Each path below is one point turned by a fixed rotation once a step. After each direction that follows a path, write how fast that rotation turns it, in degrees per step (0 if it stays still).
Each turn is a multiple of 5 degrees from 10 to 175, or 0.
Each row of a path follows its step; steps can be skipped.
Path 1:
step 2: [ 10   7  -3 -12  12   0  -2 -10  -3 -10  25  -3 -13 -11  10   3  -4  13
   3 -13   0   0  12  -6  18   5  -7  -2  -8   8  -2   1  -3   4 -11  -3
   7   7   8   5   9   7 -17   4   2   5  -7   7   4  -4  -6]
step 4: [-11  -3  -8   0   4  16 -12   1  -4   6  -6  11  -4  12   1  -5  -4   2
  -5   8   9   2  15  16  -4  17  -8 -13  14  -8   7 -13  -4  16   2 -12
  10   0  -9  -3   7   5   1  -5   8  -8   3   1   6  -2 -13]
step 5: [ 18  -2 -13   3  10   4  10  -1  -4   5   5 -12  14  -8   4   4  -5  16
   2   3 -10  -8   6 -10  -5   0  -4  -7  -3   7  15  13  -6  -4  -6  -9
 -15 -14  -9   0   4   8 -16  -2  14   5  10   4  -3   2  -6]
step 6: [ -5   2   7  -4   4  13 -12   2  -4  -5   0 -11  -4   6  -3  -5   3  -3
  -8  -2   0   3   1 -15   5  10  -2  -2 -18  -4   0  -1  -3  -3   7  -4
  15 -18  10  -7  -8  -9   1   2   3  15  -6 -11  -4  29  14]
step 7: [-17  -6 -13   4  23  -3   2  -2   9  11   1   4   0  -2   2  -2   6  -4
   5  13   6   0   8  11   9  -3  -7 -13   9   3  -2  -1  -3 -17  -1   4
   9  -7   6  -7   4 -21  -5   9  -2   2 -13  10  11  -6 -11]
step 8: [ 24  -7 -10   8  16   5   7 -12  10  15   6  -5 -15   1   4   0  -1  13
   2  -4  -7   1 -13  -9  -6   2  -6   0   1  -7  -7 -15   9   1   2  -6
  -2  -6  -1  -3  10  -2  13  -4  14  -8   4   1 -13  -8   8]
step 10: [ -2   0 -16  12   9   7   5   6   2  -3  -1   7  -2  -6  10  15   7   3
   4  10  15 -16  13  -1   8  12   2  12  14  -5  -5   5   2  -5   8  -7
   4   7  -3  -6  -7   4 -10  16 -14   1   5  11  -8  13   8]
step 12: [ -3   2  17 -23   4  -6 -12 -13   3   9  10  -3  -1  -1  10 -23   4   3
  -6   2   6 -15   0  -6   2   0   1   6  12   4  15  -7   1  -4   4  -9
   3   2   7 -13  -3   5  -3  -8  -1  -7 -14   7  -1  -2  11]
step 13: [ -2  16  -5   3  10   2   0  -6 -11   0   1   1  -3  14   2   5   8  15
   5 -13 -10  -2  19   2   9 -14  -3  -1  17 -14 -17  12   0   4  -2 -17
   1  -2   5  13   5   2   0   3  -6   6   5  13  -3  -2  -2]
[-1 -1 -3 -2  1 -1 -2  0 -3 -1 -5 -1 -5  2 -1  3  3 -1  1 -1  3  0 -1 -2
  0  2 -3  1 -3 -1  2  1  2 -5  0 -3 -1  8  1  1  3 -1  1 -2  3  1  4 -1
 -1 -5 -1]
65
[ 0 -3 -2 -5 -1 -3  5  3 -2 -1 -2  1 -1 -3  2  0  1 -2  2  1  0  3 -3 -1
  0 -1 -3 -5  5  1  3  1 -4 -5 -1  2 -4 -1 -1 -3  0  3 -2 -4 -2  2 -2  3
  3  0  2]
160
[ 5  0 -1 -2  0 -5 -2 -1  0  1 -1 -5 -1 -5  0  3 -4  2  1  0 -1  0  1  0
 -5  4 -1 -1  0  1  1 -1  2  2 -1  1  2 -2  6  2 -7  0  2  0  0  1  3  1
  3 -2 -1]
120
Path 2:
step 0: [  3   3   1   1  -1  21   2  -7 -15   2   2  -3   0   4 -14   9  -6   2
   3  -5 -12  -1  -4  -4  -9  22 -24   5  -6  -3   3   6  11  -2   8  -8
  -5  15   8  -7   4 -13 -11   1  -5 -15   0  11  12  -2   3]
step 1: [  0  -9  11   5  -8  10   9   7 -13  10  11   7 -10  -9   9  -1  -6   4
   2   3  -4   3   6 -11   0   6  -6 -10 -22  -7  12  -2   0   3   0  10
   4   2   0  23  14   9  -5  17   1  -9  -6  11  13  13  -2]
step 2: [  4  11  19  -7 -10  -1  -6 -19 -19  16  17  -9 -14 -12 -11   0   1  -3
  -4   4  -4   6   7  -3  -5   5  -3  -1 -11   5   1 -16  15  -1   4   1
  -6   1  -3  -2 -15  13   2   2  -2  -2  -7  -4 -10   6   4]
step 3: [  8  11  -3 -21  -7  -6  -2 -14  -8 -12   6   1   9  -3  -5   7  10 -11
   2   7  -1   2  -8  -2   7  13   0   5 -27 -11  -2   1   7  -7   6   5
 -12  -9  15   5   8   6   5  -3  -7   0   9   6  13  13   2]
step 4: [  7   1   3  -9  -7  -4  -1  -4  -2  -4  -4  -7   5  -5   2   0  -7   4
  16   4  -7   5 -10   3   8  14  -4  -8  -1   4  11 -24  18  18  -5  13
  -4   4 -17  -1   7  -6  11   3  -3  -5   6  17  12   6  14]
step 7: [ -2   1  17   3 -18   6  -2 -10  -4   4   9  -7  -6   3  -1  -7  -9  20
   5  -2  -8  -1  -1 -13 -13   7  -3   8 -11   3  16  -1  19 -19  -7 -10
   1  -2  -2   5   4   8   5   1  -1 -16   2   4   8  17  -4]
step 9: [  4  -7  11 -15   0   5   8 -14   4   1   8  -4   4  -7  -2  -7   5  -8
  -2   8  -1  -4  15   0  13  12 -13   0  -4  -4  -4 -17  15   8   6   9
  -9  -9   2  16  -9   5   2  10  -9 -15   8  12  18   0   1]
step 12: [  1   0   7  -3  -6  13  -5 -11 -10   3  -7  -6  -5   6  -6  11  -1  15
  -3  -5  -5  13   9  -2  -2  15   5  -9  -7   5   6  -2  23   0  10 -16
  -7   9  -3  -9  -4   5   0  -4 -11   0   4   3  18   5  25]
step 13: [  5  -1   1   1 -13  14  -8  -2 -14  -7  -3  -3  -1   2   3   5   1  -9
  12  -5  -5   1   3  -7  -5  18 -26   4 -19 -16  19   9  10 -10   0   3
  -1   7   6   6  10  -6  -8   1  10  -9   1  14   4   6   4]
[ 0  5  2 -1 -4  0  2  0  0 -2 -4  2  1  1 -2 -1  6 -3  5  1  2  3  5  1
 -3 -3 -2 -1 -1  0  2 -3  3 -2 -1  0 -2 -2  1  4 -2  3  2 -3  5  2  0  0
 -1  1 -1]
65
[ 0  2  1 -2 -5 -2 -7 -2  4 -3  1  0 -1  0  4  2 -2  0  1 -2  0 -1  1  0
  0  0  6  1 -2 -4  2  1  2 -4  2 -1  1  0  0 -2 -4 -3  2 -5 -4  3  3  0
  1  3  3]
80
[-2 -1  1  1  4 -2 -4 -3 -2 -3 -2 -1  2 -1  3 -4  1  2  3  1  6  3 -4 -1
  3 -4 -1  4 -4  1  0 -2  0  1 -2 -2  0  0 -1 -4  2  0  0  2  2 -2  3  1
 -4  3  3]
35
[-3 -2  1 -3 -3 -1  6 -6 -2  0  1 -1  2  2  0  0 -2  4 -2  0 -2 -1  4  4
 -1 -2 -1  1  0  4  4  0 -5 -1  0 -3 -5  4  1 -3 -1 -1  1 -4 -1 -2  0  1
 -3 -1  0]
145
[ 1  0 -1 -2  1 -1  0 -1  0 -4  2  1 -2  0 -3  3  4  0 -1  2  2 -2  3 -2
  5 -2  0 -2  1  0 -4  0  4 -1  6 -5 -1  2  5 -4 -1  0 -1  4  1 -2  2 -3
  2 -3  1]
115
Path 3:
step 1: [ -4  -6   2  -2  -7   9  -8   6  -7   7   1  27  -4 -13   4   6 -12   3
   3 -14  -9 -15   4   4   3   9  -3 -18   4   0  -7  -2  -2 -26 -11   3
   4   5   3  -4   4   3  -5   6   4  -1 -11   2  -4   0  -7]
step 2: [  0  13   2  -9  -4   1  11   3   5   2  -1   6  -6  -5   2   7   7 -19
   9  10   4   7  -9   7  -5   3   3  -4   2  -3  -3  -2  -7 -16 -15   2
  -8  -8   7 -20  -5  10  -4  -6  -4  -3  14  -5 -17 -16  14]
step 4: [ -5   9  -9 -27   6   2  -5   4   2  -2  -7 -10  -2  -5  -3   6  12  -1
  -6  13  -9   4  -7   4  -9  18   1  -9  16   6   7  10  -1 -12  -6 -12
   2  -6   3  -4  -3   9   1   1   7 -13  -2  -9  -1 -11 -11]
step 6: [-13   3 -18  -2  11  -2  -7  13  -6  -4  -5  -4 -10 -17   0  12   4  -7
  -1  11  10   2   9  -1  -3  23   6   8  -9  -2  -9  -1  -3  -8  -2  -7
   8  -7  -9  -1  -7   3   5  14  -6  -5 -11 -10 -16   3   5]
step 7: [  9 -10  -7   2   2  24 -11  12   3  -2  -3   5   9  11  -1  -6  -7  -9
  -1  -1  -6  -3   5   8 -12   2  -4  -1  -2 -15   6   9   9 -20   1  -5
   2   4 -12 -21  -8   4   0   1 -13  -8   5  -5   8   6   6]
step 8: [ -7  19 -14 -13  -7  -5  -5   0  -1  -3   0   5   6  -3  -2   7 -15  -6
  10  17  -3  -5   5  14  -6  15   6   2  -2  -6  -4  -5  18  -1   6   6
 -11  -5  -9  11  -8   9  -5   1 -10   6 -10  -9   3 -13   7]
step 10: [-15   7  -1  -6   0   3 -21   0   3 -15   8  24   5  -1   6   0  -7  -8
   4  -2   4 -13  -7   9  -9  23   1  -5   0  17  -4  -7   0   3  -9  -1
  -2   4   2  -4  -7   5 -18   3   6  -4  -2  -2  -1   3   1]
step 11: [  3   3  -4 -12   2  10  10 -12  -7  -4  -8   9   7   0  -5  15  -3  -4
   5  -3   7   1   5   0   5  -4   7  -4  -3 -11   5   4 -21 -10  -6  20
 -10  -6  -5 -17   0   6 -20  -4  -8 -13  -3 -11  -6   8   8]
step 13: [ 19   2 -10 -20  -1   2  -2 -20  -9   3  -4  -1  -5  15  -1   0  -3  11
   6   7   0  -1  -9   7 -12  13   7   6   1   1   7  -1 -17 -16   9  -8
  -4   2  -1  -8  -7   8   3  -6   6 -13  -5 -10   0   7  -1]
[ 1 -1  2 -2 -2  4 -1 -2  0 -2  0 -3  1 -1 -1  3 -4  0  3  2  1  2  2  1
 -1  1 -5  1  1 -7 -7  0  1  3 -3 -1 -2 -3 -3 -3  0 -3  1  1  1 -1  6  1
  0  1 -1]
80
[-1  1  0  4 -2  3  0  1 -2 -2  2 -5  3 -5 -3 -2  0  0 -3  3 -3  1  1 -1
  1 -1  2 -5 -1  1  0  4 -4 -3  3 -1  1 -2  5 -2 -2  3 -3  1 -2  0  4  4
 -1 -1 -2]
145
[-2  0 -2  3 -3  1  1 -4 -1  0  0 -3  2 -5  1  3  0  1 -1 -3  3  2  1 -3
  2 -1  1  6 -1 -1  3 -4  1 -2  1  0 -1  0 -5  4  0  1 -4 -6 -3 -1  0  0
 -4 -3 -3]
130
[ 4  1 -2 -1  0 -2  0 -5 -1 -3  4 -1  2  1  1 -2 -1 -4  1  0  2 -4  0 -5
  1  1 -5 -3 -7  0  0 -3 -4  1 -2  3  0  1 -1  1  0  3  0 -2  1  0 -2  1
  5  1 -1]
25
[ 3  5 -4 -5  2 -3 -3 -3  1  2  1 -4  1  3  2 -1 -3  2  1  0 -1 -1  3 -2
  0 -2  3 -5  4 -3  1  3  6  0  2  0  0  0  0  2  4 -1  0 -2 -2 -1  0  2
 -1 -1 -3]
85
